A =
[[  5   3  -1 -12  19 -24   8 -28 -12]
 [ 18  -2 -12  -8  11 -12 -16 -16 -18]
 [  7   1  -9 -13  27 -21  -8 -15 -17]
 [ -7   7   1   3   0   5 -14   4   1]
 [ 14   6   0  -1  12 -18   5 -23 -15]
 [ -7   9  11   1  -4  -1 -14   5   9]
 [ -5  -3   1   8  -5   4   0   1   3]
 [-14   8 -24 -28  -7  -9  -2 -12  -4]
 [  0  16  23  -3  -7   7  -4   5  13]
 [ -2   4 -32 -28 -13  24  -1 -17   3]
 [ 28  22 -21  16  31   8  16  -3 -23]
 [ 48  -3 -19 -18 -20 -32  21  22 -23]
 [ -8  -8  12  -2  -5  17   6   4   4]
 [-11  17  11  -5   8  17  -9  13  17]
 [ -3  16  14   6  -3   0   4   8  26]
 [ 51 -64 -21 -30  43 -10  34  44  63]]
Counting starts at 0.
Find the entry in row 1 and column 2.
A: -12
Find the bottom-left entry.
A: 51
Find the entry in the top-right corner.
A: -12
The minimum: -64
The entry at row 0, column 1 -> 3
Find the entry just right of the smallest entry.
A: -21
Find the entry directly above -10.
A: 0
Find the entry in row 1 and column 0.
A: 18
Find the entry just right of 27.
A: -21
The entry at row 0, column 0 is 5
Find the entry at row 2, column 1.
A: 1
Find the bottom-right entry.
A: 63
The entry at row 2, column 2 is -9
Find the entry directly above 27.
A: 11
Find the entry in row 2 and column 0.
A: 7
Find the entry directly below 23.
A: -32
Find the entry just left of 27.
A: -13
Find the entry in row 0 and column 2.
A: -1
Find the entry just left of 19.
A: -12
Find the entry directly below 24.
A: 8

Questions about the table below.
1) Which number is the entry just right of -1.177?
2) Which number is the entry just left of -0.455?
3) Which number is the entry just right of -0.196?
4) Which number is the entry just left of -1.117?
5) Which number is the entry just left of -2.173?
[[-0.902 -1.117 -0.677 -0.196  1.431 -0.903  0.285  0.465  0.225  0.044
  -0.454 -0.839  1.262 -2.173  0.490]
 [-1.313  1.320 -0.110 -0.086 -1.791 -1.169 -1.372 -1.177  0.763  0.361
  -1.466  0.214 -0.660  0.413 -0.455]]
1) 0.763
2) 0.413
3) 1.431
4) -0.902
5) 1.262

Read these off the grid that follows.
1) Report the entry just right of 0.79.
2) Report the entry just right of 3.56.
3) Report the entry just right of -0.77.
[[ -1.70   6.00   2.00  15.56   5.22   3.01  -0.77   6.63  11.19  -3.60
    3.56  -6.39   2.99   7.97  21.25  10.74]
 [  6.53   5.34  12.36  12.41   7.14  12.15  12.64   3.02  -0.40  10.82
   11.00  20.60   9.49   2.96   7.08  17.19]
 [ 12.14   6.79  21.35   6.11  13.05  18.43  17.30   3.61  -0.75  14.51
   12.90  22.50  19.43   4.01   0.79  15.79]
 [  7.49 -13.77  -6.83   1.69 -16.74 -14.09  25.05   9.49  12.62  11.13
  -18.80   2.42  13.62  18.64  14.65  23.36]]
1) 15.79
2) -6.39
3) 6.63

[[ -4.713  -9.217 -16.910  -8.528 -16.501 -14.090 -14.063 -10.508  -5.265]
 [ -4.501  -1.666  -5.151  -2.749  -4.461  -6.433  -2.288  -4.264  -0.436]
 [ -7.216 -10.000 -27.448  -9.829 -25.602 -17.280 -19.870 -19.383  -5.491]
 [ -4.510 -12.641 -25.648  -8.626 -16.420 -18.821 -16.079  -6.529  -3.718]
 [  4.596   8.382  19.562   1.504  15.958  14.733  10.201   8.953  -2.356]
 [  7.332  -8.648  -5.590 -13.258  -2.325  -3.585 -13.766   6.375 -13.277]
 [ -0.013  -1.875  -9.591 -10.559  -7.063  -5.791 -10.240  -4.483
   -7.608]]
The entry just right of -16.079 -> -6.529
What is the entry just right of the smallest entry?
Answer: -9.829
The entry just left of -5.491 -> -19.383
What is the entry just left of -10.508?
Answer: -14.063
The centre entry: -16.420
The entry just left of the centre entry: -8.626
The maximum -> 19.562
The entry just right of -18.821 -> -16.079
The entry just right of the largest entry is 1.504
The entry just right of -1.666 -> -5.151
The entry just left of -7.608 -> -4.483
What is the entry just left of 14.733?
Answer: 15.958
What is the entry just left of -16.079?
Answer: -18.821
What is the entry just right of 10.201?
Answer: 8.953
The median entry: -6.433
What is the entry just left of -4.264?
Answer: -2.288
The entry just left of -5.151 -> -1.666
The entry just left of -16.501 -> -8.528
What is the entry just right of -9.591?
Answer: -10.559
What is the entry just right of -10.000?
Answer: -27.448

Read these off the matrix that follows. Rows and columns are numbered from 0.
1) Find the entry at row 0, column 0.
2) Find the entry in row 0 and column 2.
3) Find the entry directly below the largest entry.
4) Find the entry directly above the smallest entry.
5) Find the entry at row 0, column 1.
6) Find the entry directly below 7509.
7) Find the entry at row 1, column 2.
8) Find the entry at row 2, column 0.
4109,6318,6376,6527,3989,5585,4593,4795,4306,7509,7499,7034,7585,3585,7197,7670
6538,6496,4671,6558,6607,5411,4382,4791,6829,7102,4000,3881,3939,7404,7903,7422
6692,6636,6628,6750,4258,6216,6859,4710,6836,7098,3631,3971,3252,3087,3442,7433
7056,7068,6705,4191,4393,6222,4810,4864,6993,3790,7392,4399,7666,3980,4101,7484
6373,6442,4345,6560,6462,5575,4532,6211,4002,3556,3137,6945,6731,3600,7193,7342
1) 4109
2) 6376
3) 3442
4) 7404
5) 6318
6) 7102
7) 4671
8) 6692

M =
[[6879 3009 5414 4710 5021 2810 4921 4705 5824 5400 3573 4822 1394 6058
  5647 4764]
 [7253 5341 3237 5581 5771 2534 4602 5958 5385 3637 5756 3126 1481 5431
  7424 6804]
 [4821 5334 7768 4414 5748 5961 4245 5606 5850 5775 2587 6590 4097 4195
  5009 6762]
 [4386 5086 9050 4096 7165 4318 4538 2259 7446 4363 6083 7439 3230 4796
  7301 7688]
 [8492 2017 5643 5168 6709 3055 8179 4840 5421 5036 4252 2474 2570 5773
  6849 3553]
 [4829 3549 5790 4952 4056 3704 3406 5505 6474 5161 1862 6553 1504 5664
  4865 5766]
 [3577 2940 8731 5669 7342 3194 5216 5067 5939 4132 3124 4333 2374 6093
  7339 5521]
 [4326 5843 7086 5022 5833 4768 3202 5775 5769 4939 2774 5789 2796 4461
  5873 7578]
 [7842 4700 7118 3524 6929 3791 5623 3400 5892 5507 5690 5075 2570 4583
  6590 6300]
 [7390 6779 7354 4803 6947 7093 6299 4201 4986 6968 3395 4794 5939 2968
  5450 6533]]
Find the entry just left of 4461.
Answer: 2796
Find the entry just right of the smallest entry.
Answer: 6058
Find the entry just left of 5961.
Answer: 5748
Find the entry just left of 2259.
Answer: 4538
Find the smallest entry.
Answer: 1394
The entry just left of 5756: 3637
Find the entry just right of the largest entry.
Answer: 4096
Find the entry just right of 4768.
Answer: 3202
Find the entry just left of 1481.
Answer: 3126
Find the entry just right of 2259.
Answer: 7446
Find the entry just left of 5664.
Answer: 1504
Find the entry just left of 3637.
Answer: 5385
Find the entry just left of 6849.
Answer: 5773
Find the entry just left of 5450.
Answer: 2968
The entry just left of 3791: 6929

Read these off the matrix that follows. Indices start at 0.
1) Give the top-right entry.
2) Give the entry directly below the centre entry.
3) Give the entry in the bottom-right corner.
4) Give the entry at row 2, column 0.
5) Give the entry directly below the largest entry.
6) Give the entry in row 1 and column 0.
7) Give the entry just left of the largest entry.
8) Give the entry at row 0, column 1.
[[ -2  -3  12  -3  14  12  12   2  21  27  11  12   3]
 [ 36  15   3  10  11  21  -7  45  26  39   0  12  -1]
 [ 13   2  21   1   8   0  10 -29  15 -28   2  15 -11]]
1) 3
2) 10
3) -11
4) 13
5) -29
6) 36
7) -7
8) -3

grid =
[[  1  42   6 -43 -18  -8  -6 -29 -29 -10]
 [-14 -20 -21 -24 -15  12 -37 -27  39  13]
 [ 13  32  23 -12  -6  17   4  -9  58 -12]
 [-11  32  11 -45 -11   2 -32   0   5 -35]
 [  6  23  27   6  -6  17   2  -3  59 -25]
 [ 12  39 -12  12 -17 -19 -14   3  -8  54]
 [-29 -45 -30   4 -14   2  10   0  33 -24]
 [ 51  17  -1 -32  12   1  28   2 -12  29]
 [ 35  37  12 -37   3  12  15 -13  30  18]
 [-30 -46 -30   5 -13   2  14   1  30 -24]]
Rows and columns are numbered from 0.
What is the entry just right of the largest entry?
A: -25
The entry just right of 10 is 0
What is the entry in row 0 and column 2?
A: 6
The entry in row 2 and column 1: 32
The entry at row 0, column 1 -> 42
What is the bottom-right entry?
A: -24
What is the entry in the top-left corner?
A: 1
What is the entry at row 2, column 2?
A: 23
What is the entry directly below 11?
A: 27
The entry just right of -3 -> 59
The entry in row 1 and column 0: -14
What is the entry in the bottom-left corner?
A: -30
The top entry of the column that holds the largest entry is -29
What is the entry directly above the largest entry?
A: 5
What is the entry just left of -19?
A: -17
The entry in row 2 and column 0 -> 13
What is the entry just right of -15?
A: 12
The top-right entry is -10
What is the bottom entry of the column that holds the largest entry?
A: 30
The entry directly above the smallest entry -> 37
What is the smallest entry?
A: -46
